(in the rows, 128 means zero)
Turns in one plane each, and the order they were made in; the first pair answered
Q_343:
[163 137 188 141 127 105 111 185 135 133 119 145 187 131] => [169 119 186 131 132 111 102 160 142 140 150 138 188  97]
[101 123 113 186 124 152 135  74 148 142 107  80 135 134] => [ 98 130 113 189 123 150 140  83 145 140  98  81 135 146]
[182 113 118 187 141 108  94 153 156 196 153  93 160  67] => [157 128 117 155 122 117  85  65 171 180 152 124 150  41]
[106  89 111 138 160 154 167 118 140 163 123 121  90 129] => [103  94 112 135 157 155 166 108 143 159 118 128  87 128]
Q_370:
[164 109 127  78 113 121 118 119 117 108 175 145 123  94] => [172 122 144  86 108 116 113 143 116 117 169 151 143  96]
[114 186 132 126 122 132  96  88 113 128  72 148 152 131] => [139 171  98 146 131 128  95  84 111 136  65 143 147 129]
[128 163 176 144 124 121 110 205 131 152  84 109 180 161] => [153  89  45 157 162 131 133 114 125 142  99  81  94 157]
Q_666:
[112 147 121 145 119 150  99 100 110 172 168 136 153 113] => [ 98 150 119 155 121 152 105 108 108 176 161 130 148 128]
[123 115 133 127 126 131 130  96 135 151 157 117 125 100] => [106 116 132 138 131 136 136 104 134 159 147 107 121 115]
[162 157  90 136  97 134 143  97 152 100 101 155 114 145] => [175 147  97 126  96 133 133  87 157 101 124 157 121 119]
Q_197:
[126 132 154 124 140 114 135 149 129 131 149 105 156 123] => [148 111 116 118 145 113 134 112 131 125 153 108 137 107]
[161  98  77  99 145 136 141 155 118 109 151 110 109 150] => [121 123 138 109 139 143 135 198 120 129 150  97 139 160]
[125 115 106 119 134 134 133 135 104 149 133 109 137 137] => [124 118 110 120 134 133 134 139 105 148 134 108 138 141]
Pairs:
Each pair is two turns apart.
[105 160 123 116 115 127 143 122 101  99  89 150 104 197] => [167 124 122 161 141 112 134 194  98 133 118 111 141 174] : Q_370, Q_343
[137 117 115 159 126 151 133 163 153 145 140  85 142 143] => [146 113  91 162 129 150 136 146 152 140 131  90 132 147] : Q_197, Q_666
[137 126 105 116 124 126 141 103 132 111 119 142 110 130] => [125 147 146 113 116 123 138 140 128 113 115 147 132 142] : Q_197, Q_666
[ 99 114 138 134 139 139 133 127 142 131 151 106 144  90] => [114 106  88 140 146 136 144 110 134 116 130 115 114 113] : Q_666, Q_197
[ 71 135 177  91 121 150 139 152 112 117 134 111 128 156] => [ 69 103 138 107 137 161 134  88 124 134 152  89 109 123] : Q_197, Q_666
[111 132  92 193 151 133 131 116 143 155  95 109 105 156] => [150 120  85 194 153 122 128 147 137 151 102 111 113 154] : Q_666, Q_343
[115 102 131 147 135 141 142 179 126 147 168  87 122 130] => [126  87  97 135 140 142 148 149 121 131 170  94  95 127] : Q_370, Q_197
[ 69 118 126 115 132 114 168 157 116 105 120 147 116 159] => [127  86 122 150 149 102 150 189 123 135 151 122 150 119] : Q_370, Q_343
[114 155 158 143 135 129 141 179 121 125 105 116 146 168] => [137  91 102 144 164 140 145 137 120 134 158  80 115 130] : Q_343, Q_370
[109 106 159  97 140 127 118 128 134 141 161 122 111 114] => [150 130 156 137 130 104 109 160 142 155 119 140 144 121] : Q_343, Q_370
[138 154  87 155 112 103 153 119 144 158 106 133 114 147] => [ 90 145 109 111 114 122 163  96 140 144 144 123  90 144] : Q_343, Q_370
[143 134 112  79 100 142 157 140  94  96 157 102 106 137] => [134 135 113  75  99 146 156 129  98  98 160 102 107 131] : Q_666, Q_343
[173 127 109 160  88 103 107 146 155 142 130  88 155  91] => [150 154 106 135  70 110 103  89 163 124 105 120 142  87] : Q_343, Q_343
[126 158 155 117  92 125 112 106 158 162 128 147 167  93] => [126 171 153 133  94 117 123 154 146 159  98 145 167 134] : Q_343, Q_343
[109 119 168 130 111 133 143 113 124  89 132 111 140 152] => [133  96 121 146 123 130 146  95 125  93 130 102 122 151] : Q_370, Q_370
[115 131 111 130 135 127 136 110 122 134 117 125 111 146] => [124 121 111 139 145 125 139 131 121 140 128 111 116 144] : Q_343, Q_343
[142 135 121 144 107 132 138 155 143  81 137 144 129 150] => [153 115 121 140 115 133 129 144 147  88 169 130 134 123] : Q_343, Q_343
[ 79 112 180 137 144 141 117 150 142 173 194  66 158  96] => [ 81 147 203  51 110 136 126 131 129  98 185 139 139 115] : Q_197, Q_370
[115 102 154 107 117 131 113 123 151 121 156 118 125  90] => [ 82 117 156 111 112 140 118 112 151 121 133 118 114 109] : Q_666, Q_343
[109 112 102 131 137 129 129  95 152 125 140 117 117 109] => [ 89 144 118 130 124 126 138 123 144 114 104 134 117 152] : Q_343, Q_197
[134 152 116 129 112 115 127 142 136 112 107 136 116 152] => [156 119 116 134 125 118 120 153 136 128 148 108 128 121] : Q_343, Q_343
[166  83 114  99 155 123 121 145 105 118 179 113 130  96] => [116 118 150  59 132 135 119 105 112  97 170 146 129  98] : Q_370, Q_343
[162 147 113 150 111 129 114  97 148 138 105 151 150 110] => [167 151 110 164 117 122 120 132 139 142  95 141 152 132] : Q_343, Q_343
[ 95 148 124 140 145 127 150 125 121 131 118 127 113 152] => [124 160 127 140 136 115 145 140 121 126 103 144 128 153] : Q_370, Q_666
[146 137 104 150 138 102 136 159 121 123  99 124 127 168] => [ 70 141 152 122 137 128 138 137 127 133 133 105 125 157] : Q_370, Q_197
[ 67 155 155 153 110 139 114  99 176 160 118 122 163 102] => [124 149  66 153 114 118 139  95 153 118  68 153 112 156] : Q_197, Q_343
[139 136 117 115 148 156 134 108 139 100 144 185  88 147] => [159 148 158 134 145 143 125 175 138 117 144 179 129 150] : Q_370, Q_343
[149 102 131 131 138 124 139 184 117 133 166  95 125 132] => [164  96 111 127 141 123 143 172 115 127 163  97 113 134] : Q_197, Q_197
[ 56 132 132 155 144 158 129 112 125 165 120 113 114 147] => [ 91 126 143 178 148 149 115 143 131 185 130 103 147 127] : Q_370, Q_343
[120 132  94 140 132 133 133 122 124 126  87 115 114 156] => [156 133  94 117 122 125 124 109 125 107  96 142 123 134] : Q_666, Q_666
[163 100 154  94 136 129 125 150 115 109 174 140 146  89] => [115 111 159  84 130 147 120  96 126 113 172 141 132  83] : Q_666, Q_343
[138 109  77 136 121 156 136 152  85 123 112 132  87 174] => [177 106  79 110 111 151 125 137  88 107 128 157  95 146] : Q_666, Q_666
[ 82 125 123 107 131 143 146 172 122 111 129 113 107 165] => [131  98 118 133 143 136 129 186 130 137 158  93 137 122] : Q_370, Q_343
[161  92  67 179 135 128 122 123 143 151 128 104 140 119] => [153  94  66 168 132 134 117  92 150 148 128 113 135 107] : Q_666, Q_343
[167 126 107  95 126 126 110  54 138  82 140 160 116  94] => [215 137 110 138 123 107  99 103 142 104 118 162 153  95] : Q_370, Q_370
[141 130 157 142 161 124 134 101 113 140 104 112 114  80] => [130 142 161 114 153 124 149 108 101 109  92 131  94 114] : Q_197, Q_370
[190 110 116 100 124 130 119  89 137 114 151 139 133  79] => [159 122 125  91 115 137 118  64 144 111 141 149 126  79] : Q_343, Q_666
[127 123 124 132 144 137 118 142 130 122 116 111 128 147] => [128 118 123 135 146 137 117 140 130 126 121 107 129 141] : Q_343, Q_666
[ 71 108 138 154 139 141 131 128 122 136 163  93 136 136] => [ 81 104 105 160 141 142 132  97 125 134 153  99 123 131] : Q_666, Q_197
[129 135 126 139 139 118 111 158 143 132 150 158 173 101] => [114 134 127 133 137 125 106 132 150 137 155 156 169  90] : Q_666, Q_343
[195 127 107 158 144 127 106 177 109 143 118 124 149 128] => [134 110 124  84 141 160 108  83 114 119 176 127 111  90] : Q_343, Q_370
[205 104  63 163 146 105 136 154 118 133 107 127 115 140] => [216  90  71 153 147 106 129 139 122 134 136 125 121 110] : Q_666, Q_666
[131 140 152  94 115 128 123 135 121 113 134 125 134 124] => [130 145 140  91 111 128 123 117 120 108 124 132 127 125] : Q_197, Q_343
[135 102 105  61 120 110 133  97 125  98 135 139  98 151] => [122 114 110  64 116 110 138 104 121  96 122 141  95 166] : Q_666, Q_343
[147 148 132 152 127 111 128 186 124 141  88 135 149 156] => [184 144 135 127 117 107 116 170 128 127 110 157 159 123] : Q_666, Q_666
[160  92 100 113 139 120 132 117 119 116 167 122 114 117] => [128  90 101 133 148 128 138 125 119 135 165  98 109 129] : Q_666, Q_666
[122 124 136 104 127 139 117  92 114 121 129 124 128 142] => [131 134 136 105 123 133 119 104 107 113 114 133 129 155] : Q_343, Q_666
[117 111 123 149 128 120 171 122  96 109 151  81 130 160] => [113 110 120 149 128 122 170 112  96 110 151  83 128 159] : Q_343, Q_666
[177 128 110 115 118 132 148 135 114  90 126 151 115 162] => [165 127 130 109 120 133 151 157 107  89 140 141 119 167] : Q_370, Q_343
[109  97  50 188 121 148 117  96 132 132 114  89  75 167] => [102  93 103 201 131 148 116 174 123 155 145  54 110 166] : Q_197, Q_343
[ 63 160 132 102 129 132 165 145 151 128 101 123 123 164] => [ 65 152 150  98 125 139 141 101 170 147 134 119 148 106] : Q_666, Q_197
[168 118 140 140 130 109 116 165 125 133 130 123 160 112] => [153 114 143 149 135 112 120 165 126 144 133 109 160 115] : Q_666, Q_666
[ 88 158 164 145  97 146 117 110 143 140 117 104 142 127] => [111 167 165 128  86 140 111  98 143 126 116 127 150 115] : Q_197, Q_370
[ 81 201 195 117  93 106 148  93 123  96 103 162 147 132] => [125 197 195 127 100  89 154 162 109  91  99 162 163 152] : Q_343, Q_666
[124 131 152 170 133 131 114 148 153 166 119  98 153 107] => [159 106  88 165 141 127 123 107 147 146 115 107 119 103] : Q_197, Q_666
[138 151 122 145 116 125 108  92 155 133  88 152 131 132] => [128 159 137 133 113 129 110  92 154 129  92 155 133 133] : Q_370, Q_370
[ 35 130 131  91  88 151 148  77 124 136  97 172  96 161] => [119 114 136 170  93 132  96  86 162 209 114 151 180  73] : Q_370, Q_197
[149 100 136 123 134 126 125 141 131 127 174 114 123  99] => [138 119 154 122 130 120 133 181 122 122 155 120 128 132] : Q_197, Q_197
[ 62 183 192  94 115 119 130 147 131 125 102 134 143 190] => [ 74 119  81 100 147 128 148  66 124 116 117 111  65 184] : Q_370, Q_370
[180 115  62 145 149 114  92 102 138  97 128 139 136 107] => [154 128  69 134 141 122  92  68 144  94 120 147 129 106] : Q_666, Q_343
[106 161 205 109 108 132 135 186 121 125 134 134 157 148] => [124 143 204 108 116 131 130 194 120 129 160 124 164 126] : Q_666, Q_343
[ 94 161 182 153 115 130 116  78 163 178 165 107 154 100] => [196 136  63 180 127  97 137  89 139 140 107 133 109 148] : Q_370, Q_197
[171  94  91 117 154 123 137 105 142 136 169 100  96  93] => [122 176 191  83 107 122 123 123 153 125 134 153 143 108] : Q_343, Q_370
[119  86 191 133 156 155 136 140 152 155 153  93 118 126] => [152 102 193 157 144 141 119 145 167 167 128 111 148 112] : Q_343, Q_370
[153 116 123  85 133 126 137 151 107  80 141 153 107 148] => [170 110 135  95 133 123 130 170 110  92 153 146 126 131] : Q_370, Q_343
[103 177 164 108 115 123 127  93 148 138 127 156 130 122] => [126 142  98 125 135 124 134  63 145 139 128 143  99 120] : Q_370, Q_370
[166 148 111 140 142 109 109 138 125 129  50 132 187 125] => [182 125 115 143 153 109 103 147 126 141  83 113 197  99] : Q_343, Q_666
[106 157 147 155 123 132 103 131 144 153 103 122 158 128] => [129 144  98 151 123 128 105  90 146 138  88 136 132 127] : Q_197, Q_343
[143 128 112 110 131 120 114  76 136 128 127 153 120  93] => [107 115 119 127 146 131 118  80 138 153 141 120 118  91] : Q_666, Q_666
[135 175 166 100 119 133 116 104 156 121 142 126 130 114] => [160 157 119  97 125 128 124  82 148 108 136 130 101 118] : Q_666, Q_197
[129 109 115 131 146 149 129  84 153 173 105 115 119 191] => [139  99 115 140 153 144 129 104 152 181 119 101 122 188] : Q_343, Q_343
[102 135 139 110 123 149 131  77 117  94 133 155 111 146] => [ 74 139 175 134 127 155 121 104 125 130 143 124 139 135] : Q_343, Q_197
[128 133  67 118 121 117 146 102 120 120  99 139  84 136] => [158 156  98 148 111 100 132 160 125 138  77 145 131 136] : Q_370, Q_370
[168 114 135 153 130 125 105  86 151 166 140 129 163  63] => [116 114 134 189 144 137 117 106 149 192 125  90 151  96] : Q_666, Q_666
[107 129 123 163 130 133 141 103 140 144 123 121 138 112] => [107 133 133 165 126 130 139 114 140 147 119 124 147 115] : Q_370, Q_370
[121 110 152 153 104 129 114 110 133 144 162 111 132 110] => [116 126 147 147  96 128 114  86 136 136 147 127 129 110] : Q_370, Q_343
[109 113 140 129 120 143 125 105 141 126 118 126  70 162] => [129 119 138 117 112 137 121  99 141 113 111 147  71 159] : Q_666, Q_666
[ 94 148 166 106 117 140 103  73 141 161 145 121 159  96] => [140 155 137 148 113 120  94  84 149 174 108 131 174  96] : Q_370, Q_343
[172 122 143  79 130 102 110 133 133 119 137 150 155 111] => [131 101 155  99 149 118 112 133 137 149 163 103 154  99] : Q_666, Q_666
[161 134 125 140 137 164  99  72 167 106 134 142 115  90] => [124 158 128 147 130 170 106  70 166 103 100 146 106 122] : Q_666, Q_343
[113  99 108 117 167 153 148 114 105 114 151 104 117 139] => [114 111 102 121 163 148 154 122 102 107 125 115 112 163] : Q_666, Q_666
[106 186 184 114  98 134 127 149 124 135  89 137 174 122] => [131 152 186 128 118 131 122 178 124 153 134 103 184  97] : Q_343, Q_343
[168 144 100 170 117  67 100 137 160 159 121 146 181  97] => [ 86 150  65 119 113  92 138  65 145 110 101 161  98 146] : Q_370, Q_343
[112  82 113 124 156 140 127  73 142 133 190 100 112  84] => [172  95  89 103 137 119 125  72 135  98 168 149 110  90] : Q_370, Q_197
[168 144 141 107 117 120 131 180 125 114 143 151 166 127] => [123 134 137  65 119 139 144 129 119  92 164 148 125 128] : Q_370, Q_370
[161 114 152  90 128 120 134 102 129 102 161 146 126 100] => [128 149 180  90 113 121 139 121 127  99 129 161 131 132] : Q_343, Q_197
[133 106 125 130 145 130 125 122 130 146 150 118 121 111] => [113 134 124 121 128 133 129  97 132 130 115 146 112 132] : Q_343, Q_343
[156 120 138 110 131 144 148 172 108  86 108 135 130 167] => [157  86 128  99 145 152 150 154 109  90 149 112 120 139] : Q_343, Q_370
[153 162 108 165 114 121 131 104 148 156  85 150 123 126] => [152 174 132 157 106 117 129 129 145 150  83 158 136 132] : Q_666, Q_197
[168  94 132  80 107 147  86  34 127 109 160 159 135  54] => [179 172 149 120  75 120  86 102 128 107  54 206 171 122] : Q_343, Q_370
[142 115 128 100 152 142 148 162 100  99 194 101 107 125] => [113 143 128  74 129 147 146  97 110  81 167 137  92 124] : Q_343, Q_343
[152 152 139 129 125 132 122  50 171 161 136 141 151  98] => [136 186 146 133 112 126 131  72 165 152  93 160 154 140] : Q_370, Q_343
[145 161  90 168 122 114 116 134 130 128  88 130 124 134] => [170 151  92 162 124 108 112 142 129 127 105 133 132 119] : Q_666, Q_343
[163 137 182 137 148  91 130 141 102 110 107 129 129 143] => [127 132 182 105 149 105 137 105 101  93 124 129 101 142] : Q_370, Q_370
[140 154 114 153 123 144 137 117 143 140  92 179 162 152] => [160 141 122 136 120 144 124 102 149 138 125 183 173 116] : Q_666, Q_666
[155 124  65 155 125 128 120  48 146 134 103 150 114 108] => [ 83 161 173 170 117 141 107 113 156 177 118 121 172 108] : Q_197, Q_197
[133 169 208  98  96 123 113 138 134 105 136 165 157 106] => [218 111  81 170 135 104 123 133 129 123 111 137 121 115] : Q_343, Q_370
[ 63  96 126 145 148 153 133  86 137 153 150  84 108 123] => [ 77 152 179 169 121 135 118 148 144 164 102 113 164 141] : Q_343, Q_370
[117  96 109 113 123 137 135 104 100 133 126 120  87 157] => [ 90  99 145 120 124 145 126 106 111 159 145 102 110 134] : Q_197, Q_197
[133 125 145  80 132 140 131 153 119  85 184 141 106 142] => [170 104  95 112 145 132 131 147 120  98 175 130  95 138] : Q_370, Q_370
